Where one turn sends some rows of the set: a few examples, then the rows asked
Mufu: 24 2 10 13 29 14 6 -28 2 1 -23 -24 24 24 -4 -33 -41 0 14 18 4 31 -4 0 43 31 -11 24 38 -2 17 -8 -7 13 3 -34 -3 -6 -3 -12 -10 -35 2 23 21 5 -5 40 -20 -21 -2 -23 24 30 -31 -2
voteg: 34 10 -7 11 35 15 21 -40 -20 -9 -31 -22 16 28 18 -27 -37 0 2 20 26 0 7 -9 31 29 -4 -3 42 7 12 -17 -25 23 8 -38 -15 1 -6 -4 -20 -16 8 25 24 30 -9 48 -7 -17 -7 -9 22 22 -23 -3
Mezo: -3 -1 -14 13 -7 4 33 -18 31 -6 -14 -45 -16 8 40 -17 -5 -1 4 26 23 -2 -23 -17 -9 2 -8 -2 4 -24 -16 6 21 24 -10 -40 26 -43 31 -2 -12 -35 -4 -39 14 19 -37 -6 3 6 8 -4 30 5 -22 -10
Poz: 15 -2 9 11 8 13 31 -22 31 -3 -19 -20 -11 20 37 -4 -20 9 -4 39 34 -9 -22 -28 -15 26 15 -11 17 -13 -19 -11 4 14 -28 -46 40 -21 31 2 -12 -20 3 -23 14 35 -12 5 8 9 0 9 40 18 -34 -13
rig: -9 -15 20 17 2 15 28 -14 39 -7 -4 -33 -14 21 28 -3 -15 -5 -12 48 15 24 -16 -29 -2 17 0 4 15 -15 -2 -3 27 9 -29 -34 41 -28 26 -8 -7 -26 4 -26 15 15 -34 -1 -5 -14 -3 -8 46 31 -43 -19
ginub: -5 -18 24 17 5 18 29 -18 41 1 -3 -34 -9 15 25 -4 -16 -2 -16 39 26 20 -7 -24 6 20 5 12 20 -12 -8 3 31 3 -33 -36 42 -24 21 -12 -6 -23 8 -31 5 17 -30 -4 -2 -19 -1 -15 44 34 -38 -17
bofel: -10 5 1 -4 4 -1 37 -5 21 -10 -4 -36 -1 5 14 6 -17 5 -15 29 21 5 -15 -32 -33 10 -14 -3 1 2 -3 -3 23 27 -22 -34 28 -32 34 5 -22 -32 -5 -31 4 21 -17 6 -16 -2 2 13 44 21 -43 -14
nusus: 8 10 -2 -5 21 -5 2 -5 -9 -1 -29 -31 16 6 5 -21 -24 -15 5 13 17 27 14 -11 12 11 -30 8 26 12 24 2 -11 32 3 -23 -20 -9 -17 -1 -23 -20 18 20 19 11 -24 55 -44 -24 -2 -18 13 14 -21 -16
sesov: -7 -6 -9 9 -2 9 28 -23 29 -4 -13 -52 -13 3 41 -14 0 2 -4 16 30 -6 -14 -10 -12 6 -12 8 6 -17 -18 14 28 24 -8 -42 25 -41 23 -5 -13 -35 -2 -45 2 19 -29 -6 5 0 10 -12 22 11 -21 -5
zoze: 32 -4 12 0 30 13 -6 -19 -3 12 -36 -23 23 9 3 -34 -41 -7 18 22 2 31 5 -10 36 22 -15 18 41 3 14 0 -11 25 -8 -27 1 -10 -7 -16 -7 -28 13 15 18 12 -1 39 -28 -16 0 -28 20 22 -17 0
forip: 36 13 -7 9 31 19 15 -18 -23 1 -40 -21 11 31 28 -25 -46 -4 -2 29 18 1 15 -14 33 32 -10 -3 39 8 18 -4 -29 24 4 -32 -7 -4 -11 -9 -14 -10 19 17 21 35 -2 51 -16 -22 -7 -11 29 18 -25 -5
viv: -18 3 -3 -4 6 -7 34 -8 15 -13 -3 -47 -4 8 17 10 -10 -2 -12 24 23 -2 -4 -33 -37 18 -12 -1 4 3 -3 -11 21 23 -18 -32 25 -30 30 0 -24 -23 5 -29 0 16 -13 3 -12 -6 5 14 40 27 -42 -9
riv: 31 13 -22 1 23 6 11 -22 -19 7 -22 -32 30 1 15 -31 -23 -17 19 -5 18 10 3 1 18 15 -22 3 20 6 18 12 -17 40 8 -30 -8 -20 6 -7 -19 -25 22 11 14 28 -15 47 -28 -14 7 -32 14 6 -1 10
zom: 27 9 -12 20 13 19 19 -1 -26 7 -28 -36 6 23 30 -40 -39 -18 11 28 7 18 10 -6 55 27 -10 7 30 2 20 4 -12 16 0 -24 0 -12 -6 -17 -16 -11 25 17 27 26 -33 46 -19 -32 -5 -28 37 18 -17 -7
sodob: 12 -11 10 11 14 19 23 -28 25 -6 -18 -25 -10 17 43 2 -11 9 -4 30 36 -11 -12 -26 -12 31 13 -8 19 -3 -20 -8 13 15 -28 -55 43 -19 25 -1 -12 -20 8 -24 4 39 -10 5 14 6 -1 4 28 24 -33 -12
mil: 31 6 4 9 29 18 0 -10 -5 9 -37 -21 19 27 15 -28 -49 -4 14 23 -5 27 2 -6 41 34 -15 18 38 1 25 5 -11 17 1 -31 7 -12 -6 -16 -4 -28 14 14 20 14 3 41 -21 -20 -3 -26 26 23 -29 -2
vot: 5 -9 -1 8 -9 21 36 -6 7 2 -1 -50 -21 3 46 -15 -11 2 -7 47 36 0 2 -36 2 18 3 -6 16 10 -20 -8 30 15 -38 -36 27 -22 16 -1 -23 -11 2 -22 1 40 -41 4 -1 -14 -6 9 48 27 -23 -14
Niz: -15 9 8 10 -12 -6 40 -7 32 4 -1 -39 -18 8 28 -1 -8 0 -24 24 56 -6 -8 -11 -20 13 5 11 3 -17 -25 3 12 5 -15 -37 18 -19 13 5 -17 -19 16 -31 11 23 -37 18 -7 -19 8 4 30 13 -31 -26
Zivoz: 28 22 -33 8 18 8 21 -11 -17 0 -27 -32 29 14 24 -28 -35 -14 18 -3 13 5 3 2 19 21 -31 4 18 2 26 15 -12 36 20 -29 -11 -28 1 -8 -14 -31 15 10 10 27 -16 40 -23 -15 4 -28 20 3 -12 5
Mataf: -21 6 3 18 -10 -14 38 -9 30 -2 -6 -41 -26 18 30 0 -2 -5 -17 29 53 -9 -7 -14 -21 19 7 6 3 -23 -19 -8 4 3 -15 -29 16 -21 17 0 -13 -15 15 -27 15 13 -34 13 -5 -18 9 8 31 13 -29 -22
zeru: 19 18 -5 20 14 -5 32 -28 4 2 -28 -22 16 24 6 -32 -39 -13 2 9 39 2 -1 10 33 15 -12 13 28 -17 8 -7 -24 17 23 -30 -30 -5 -15 -1 -11 -26 9 22 22 9 -31 42 -20 -22 10 -22 19 4 -18 -19
rolag: 8 23 -12 3 16 0 12 7 -7 -2 -26 -30 19 17 11 -15 -37 -12 5 10 13 21 10 -6 11 25 -35 8 19 11 31 6 -10 30 13 -23 -17 -13 -18 -1 -20 -27 19 22 12 14 -21 54 -41 -28 -2 -18 22 12 -32 -17
Losa: 26 16 -29 13 22 10 22 -33 -15 -7 -15 -40 31 13 14 -36 -28 -9 23 -6 13 12 -6 6 29 18 -27 7 20 2 19 4 -9 38 18 -35 -16 -23 9 -7 -18 -35 4 16 14 20 -23 35 -15 -14 6 -28 17 13 -11 9
Livig: 37 3 0 1 37 11 14 -30 -21 0 -37 -20 16 16 18 -23 -33 -11 -6 25 26 5 19 -16 27 19 -8 -9 42 9 18 -9 -31 30 -4 -27 -8 -1 -8 -10 -16 -4 22 17 24 33 -9 52 -21 -20 -4 -21 23 18 -15 -6
bafur: -15 10 3 15 -7 -3 40 -12 39 -5 -2 -33 -22 18 31 2 -5 0 -25 34 51 -5 -18 -16 -26 10 3 0 3 -22 -16 -3 1 11 -17 -35 18 -24 19 5 -14 -18 14 -31 22 23 -37 20 -11 -13 0 9 33 10 -34 -23
debo: -8 -19 20 23 1 7 28 -14 41 -4 -4 -36 -8 22 25 -2 -14 -7 -1 40 19 19 -8 -27 -3 26 5 9 18 -16 -3 -10 27 3 -31 -29 41 -27 21 -13 -2 -22 8 -23 5 6 -28 -11 -3 -15 3 -8 46 34 -35 -13
Div: 7 -2 -9 12 -8 21 40 -10 12 -4 7 -50 -24 8 44 -17 -10 5 -9 51 31 5 -11 -34 -4 13 1 -9 13 1 -15 -5 20 20 -35 -32 27 -26 27 -1 -18 -13 0 -28 12 42 -40 8 -7 -12 -11 10 51 23 -20 -6
gaval: 23 8 4 10 20 -10 19 -20 2 11 -43 -17 21 10 7 -30 -37 -22 3 5 33 5 10 4 29 7 -14 9 29 -18 12 4 -26 25 14 -22 -15 -11 -11 -8 -9 -21 20 12 22 10 -23 41 -27 -15 15 -33 14 0 -9 -16
mok: 4 18 -6 2 21 0 12 -9 -12 -13 -17 -29 24 17 -4 -19 -30 -7 9 10 14 23 6 -7 11 21 -26 9 23 16 24 -9 -6 29 14 -31 -26 -5 -9 6 -28 -31 6 31 16 11 -25 53 -35 -23 -3 -9 19 22 -36 -15
Mife: -13 0 3 -9 7 -2 35 -5 11 -11 -10 -42 2 2 20 8 -11 -1 -17 18 26 -2 -4 -30 -35 12 -12 -3 0 10 -7 -2 29 28 -17 -38 29 -28 27 5 -29 -28 2 -30 -3 23 -17 7 -9 -3 4 8 37 22 -44 -19
mek: 26 0 -1 15 13 13 11 -7 -24 10 -26 -34 11 11 23 -41 -24 -25 19 21 14 23 10 -6 52 19 -6 3 29 1 15 2 -15 20 -9 -25 0 -7 -3 -13 -18 -12 29 20 29 27 -39 49 -23 -25 -1 -35 28 17 -5 -8
num: 22 9 -12 22 8 16 24 -13 -31 -2 -14 -42 12 20 16 -44 -31 -16 15 23 12 21 5 -6 57 23 -10 6 28 6 15 -8 -6 17 0 -26 -10 -6 0 -9 -23 -18 13 29 28 23 -45 44 -15 -29 -4 -23 37 25 -15 -8
zevus: -5 -5 -15 12 -3 -3 32 -22 25 -6 -13 -57 -15 8 39 -15 -4 -1 7 18 27 -5 -15 -16 -12 10 -7 5 7 -22 -17 3 21 20 -11 -35 24 -43 28 -8 -9 -32 -4 -39 4 11 -23 -12 5 2 12 -4 29 14 -19 4
remab: 1 -8 -8 16 -10 12 37 -8 9 -5 3 -54 -23 11 46 -13 -7 -2 -3 50 35 1 2 -38 -6 23 1 -10 16 3 -13 -13 24 16 -35 -29 23 -28 17 -5 -18 -8 4 -20 3 34 -43 1 -3 -16 -5 10 50 28 -21 -6
mipil: 19 21 -9 17 15 -4 20 -11 8 8 -41 -18 15 23 18 -24 -42 -15 4 6 32 0 6 9 26 18 -21 11 26 -18 18 10 -25 22 25 -26 -21 -14 -20 -6 -6 -26 19 13 18 13 -23 41 -27 -22 9 -28 18 -5 -18 -18
Duvo: 12 -7 3 15 9 7 29 -30 28 -5 -14 -28 -9 22 40 3 -15 7 1 36 40 -11 -9 -30 -21 37 16 -10 21 -10 -17 -14 4 13 -30 -44 39 -21 24 -4 -9 -15 8 -20 2 33 -4 1 11 5 2 10 36 24 -27 -2

gaval turns into -> mek
zeru turns into -> num
bafur turns into -> Div
Now find these:
mipil turns into -> zom
sodob turns into -> sesov
debo turns into -> Mataf

